In the rows, zero is written as 128.
Each path is a new rotation, seen through one point. The rows after it are directions, each followed by how far the rotation turns it, in degrees a step (0 if it stays put).
Each turn is a multiple of 5 degrees from 10 to 175, or 0.
Each row of a path follows its step; steps can be skipped.
Rotation 1:
step 3: [132 137 137 115 126 126 151 134 142 131 113 135 135 130 133 139 122 136
 139 120 123 133 135 135 127 118 117 115 131 128 131 127 135 128 128 129
 138 126 130 129 128 122 132 108 131 119 117 135]
step 6: [130 132 125 128 133 132 132 136 128 124 135 127 140 133 133 129 133 119
 131 146 133 117 122 111 136 123 130 130 119 118 119 127 130 117 117 112
 130 126 123 120 133 125 119 139 129 154 127 135]
step 7: [112 123 126 119 107 117 142 139 129 136 118 141 119 138 115 131 111 127
 121 134 128 134 125 126 128 131 126 119 122 133 122 129 130 132 123 114
 136 135 134 123 136 129 126 131 137 136 125 133]
step 8: [116 139 148 133 125 115 127 131 137 126 130 130 122 122 111 131 121 127
 113 120 121 123 128 128 128 138 127 112 134 130 123 119 128 138 132 135
 123 114 130 132 117 130 123 116 124 125 125 113]
step 13: [126 124 139 129 123 144 119 130 130 119 138 132 114 137 128 120 145 134
 102 125 121 123 129 122 121 126 140 128 116 124 119 127 119 123 129 122
 117 126 135 127 133 141 129 132 124 132 130 124]
step 15: [128 125 136 127 133 110 142 120 136 124 127 122 138 132 123 140 125 141
 132 134 137 133 133 142 139 131 119 121 127 137 127 136 144 126 125 144
 127 143 132 127 121 133 123 138 129 117 120 123]
step 16: [135 134 129 130 130 134 122 122 135 134 131 126 135 121 116 127 123 116
 137 113 133 139 130 135 133 132 132 133 140 129 145 128 129 125 135 133
 116 133 149 130 130 128 123 125 143 111 142 127]
step 18: [126 122 122 111 130 131 128 134 128 122 129 136 121 131 130 134 142 130
 128 128 121 124 110 135 123 119 130 146 118 138 120 126 127 114 121 115
 143 132 118 131 136 113 128 129 127 130 121 141]
step 19: [119 128 130 127 127 109 134 125 131 131 114 122 121 128 126 131 118 123
 112 134 127 123 119 132 124 131 134 139 131 137 109 131 150 121 123 130
 133 119 118 118 129 139 136 137 133 125 135 127]
step 20: [127 140 123 138 126 132 127 139 129 130 123 116 121 132 122 124 127 130
 120 130 132 111 131 117 133 140 127 120 124 141 128 133 138 125 134 140
 127 138 142 124 127 141 120 109 137 122 137 114]
step 21: [117 140 132 131 127 140 129 135 119 129 131 129 140 122 138 137 133 131
 123 132 136 120 138 121 136 127 136 115 129 128 144 132 115 134 136 126
 133 124 137 135 129 131 112 138 119 113 135 137]
Speeds:
[127 133 128 125 126 126 127 124 128 131 122 132 131 128 132 131 127 122
 128 127 130 130 127 129 127 127 130 127 128 126 129 129 126 129 129 129
 130 125 125 128 129 131 129 127 125 126 130 129]  160
[130 127 127 128 127 126 129 128 133 126 128 125 127 129 132 130 133 126
 125 129 131 128 132 131 127 133 126 134 128 128 130 126 128 128 124 126
 130 128 129 132 131 128 127 127 129 124 129 126]  20
[126 132 126 129 128 128 126 129 130 127 128 128 133 123 128 127 130 126
 126 127 128 127 124 127 133 131 129 131 132 127 128 123 129 128 131 125
 129 127 127 127 121 124 128 128 129 129 126 128]  170
[130 126 126 123 128 129 124 130 127 127 130 129 130 129 128 130 129 127
 125 126 124 123 130 127 126 127 126 128 130 128 123 125 122 131 130 132
 127 129 127 131 127 126 128 131 126 127 131 129]  85
[126 132 127 127 130 127 125 127 128 129 132 132 126 132 128 127 127 130
 126 125 125 126 128 125 130 133 127 126 129 127 126 130 130 130 124 126
 131 128 125 123 131 130 129 129 130 124 125 128]  60
[127 125 130 132 128 129 131 129 133 128 127 130 127 129 127 132 130 127
 133 129 129 128 128 126 128 131 125 127 132 122 124 129 126 131 131 124
 125 129 125 130 130 128 131 126 128 131 128 128]  10
Rotation 2:
step 0: [129 123 125 128 128 130 134 140 118 128 128 142 118 126 141 136 137 127
 107 134 137 123 117 138 123 130 129 119 123 145 134 144 126 123 136 126
 132 114 130 130 125 125 127 131 134 134 128 120]
step 1: [138 123 125 126 125 119 127 131 118 109 120 133 134 137 125 129 128 132
 126 128 129 117 138 138 124 107 140 129 127 137 141 129 134 132 124 123
 120 133 118 130 125 130 138 120 140 143 129 128]
step 2: [133 139 133 136 134 120 141 141 119 138 125 125 137 142 123 131 115 130
 126 127 121 123 142 126 126 125 133 134 124 135 121 134 131 129 132 126
 143 136 125 124 115 133 134 136 130 123 144 114]
step 4: [131 118 118 127 127 126 132 114 127 124 131 133 134 131 123 134 120 121
 120 129 132 122 124 153 120 126 139 117 114 125 132 133 126 116 132 134
 124 133 131 135 130 135 143 122 123 128 137 137]
step 5: [123 130 113 126 137 134 128 133 110 125 132 137 137 141 127 140 125 125
 129 124 128 129 134 117 118 125 132 135 127 124 116 135 129 120 124 140
 124 144 121 128 123 137 143 128 139 121 118 128]
step 6: [127 130 128 134 120 142 133 136 130 127 140 126 124 128 130 144 133 137
 126 135 140 136 136 124 129 129 132 139 117 142 131 129 129 137 135 142
 122 136 133 118 133 125 133 137 135 118 144 128]
step 7: [130 119 134 132 124 134 141 120 124 127 138 142 122 122 121 136 132 140
 130 133 132 117 129 147 110 128 135 130 123 129 121 131 121 131 131 132
 128 131 131 132 139 138 110 123 132 134 124 119]
step 12: [122 135 121 131 129 135 124 125 127 131 133 138 123 128 142 138 128 118
 122 125 120 125 124 126 127 125 127 131 123 118 126 135 129 136 130 144
 133 119 139 142 113 125 142 136 146 132 136 115]
step 15: [132 136 122 128 136 131 138 129 130 134 125 145 137 132 139 134 122 119
 132 131 131 125 134 125 121 122 130 134 126 138 135 141 125 138 123 140
 116 104 136 116 126 128 125 127 128 126 121 119]
step 19: [131 125 123 133 128 129 146 121 132 127 138 132 134 126 133 130 115 131
 122 137 115 107 123 139 134 127 132 129 133 116 128 133 139 127 127 135
 119 132 136 119 136 134 130 134 145 127 136 118]
step 20: [116 125 123 139 120 126 134 129 135 132 123 145 128 136 131 127 115 137
 128 120 122 119 135 127 117 136 127 128 113 125 125 134 125 125 131 121
 117 144 131 140 137 125 146 132 128 124 126 137]
Speeds:
[130 130 128 126 132 133 133 129 128 128 133 126 123 129 131 125 129 128
 130 128 126 129 128 124 128 129 127 128 128 126 133 127 131 126 131 126
 129 127 132 125 128 129 129 131 131 126 130 126]  110
[124 126 127 123 124 134 123 128 127 131 128 130 130 130 130 125 126 128
 128 132 129 128 131 128 131 127 127 128 130 131 128 130 125 130 132 129
 132 125 129 127 130 126 131 127 127 127 129 126]  120
[129 129 128 130 132 125 127 129 129 129 127 128 130 125 128 127 128 127
 124 129 127 130 128 124 133 131 128 131 129 127 124 131 130 130 130 135
 125 127 126 126 130 127 127 132 130 127 132 124]  110
[129 129 130 125 125 132 130 124 129 131 125 126 129 130 122 128 130 127
 128 128 128 123 124 131 127 129 130 128 129 126 125 126 131 128 130 130
 128 128 130 129 123 130 127 127 129 129 133 125]  145
[124 126 128 126 129 129 131 125 126 128 128 131 131 126 129 132 128 129
 129 130 128 133 128 125 129 129 125 126 125 128 126 124 131 128 127 134
 128 130 135 131 129 130 130 126 127 127 128 130]  45
[122 128 130 131 131 128 127 131 126 126 126 127 131 127 126 127 130 129
 124 130 131 130 130 130 126 129 128 124 128 128 131 127 132 124 131 126
 130 128 125 125 125 128 127 123 130 128 130 129]  10
[129 128 135 127 128 129 129 123 128 126 129 127 130 127 131 129 128 124
 126 125 129 132 128 127 127 131 129 130 134 130 129 130 128 129 128 125
 128 128 130 131 125 125 129 128 129 133 127 126]  25
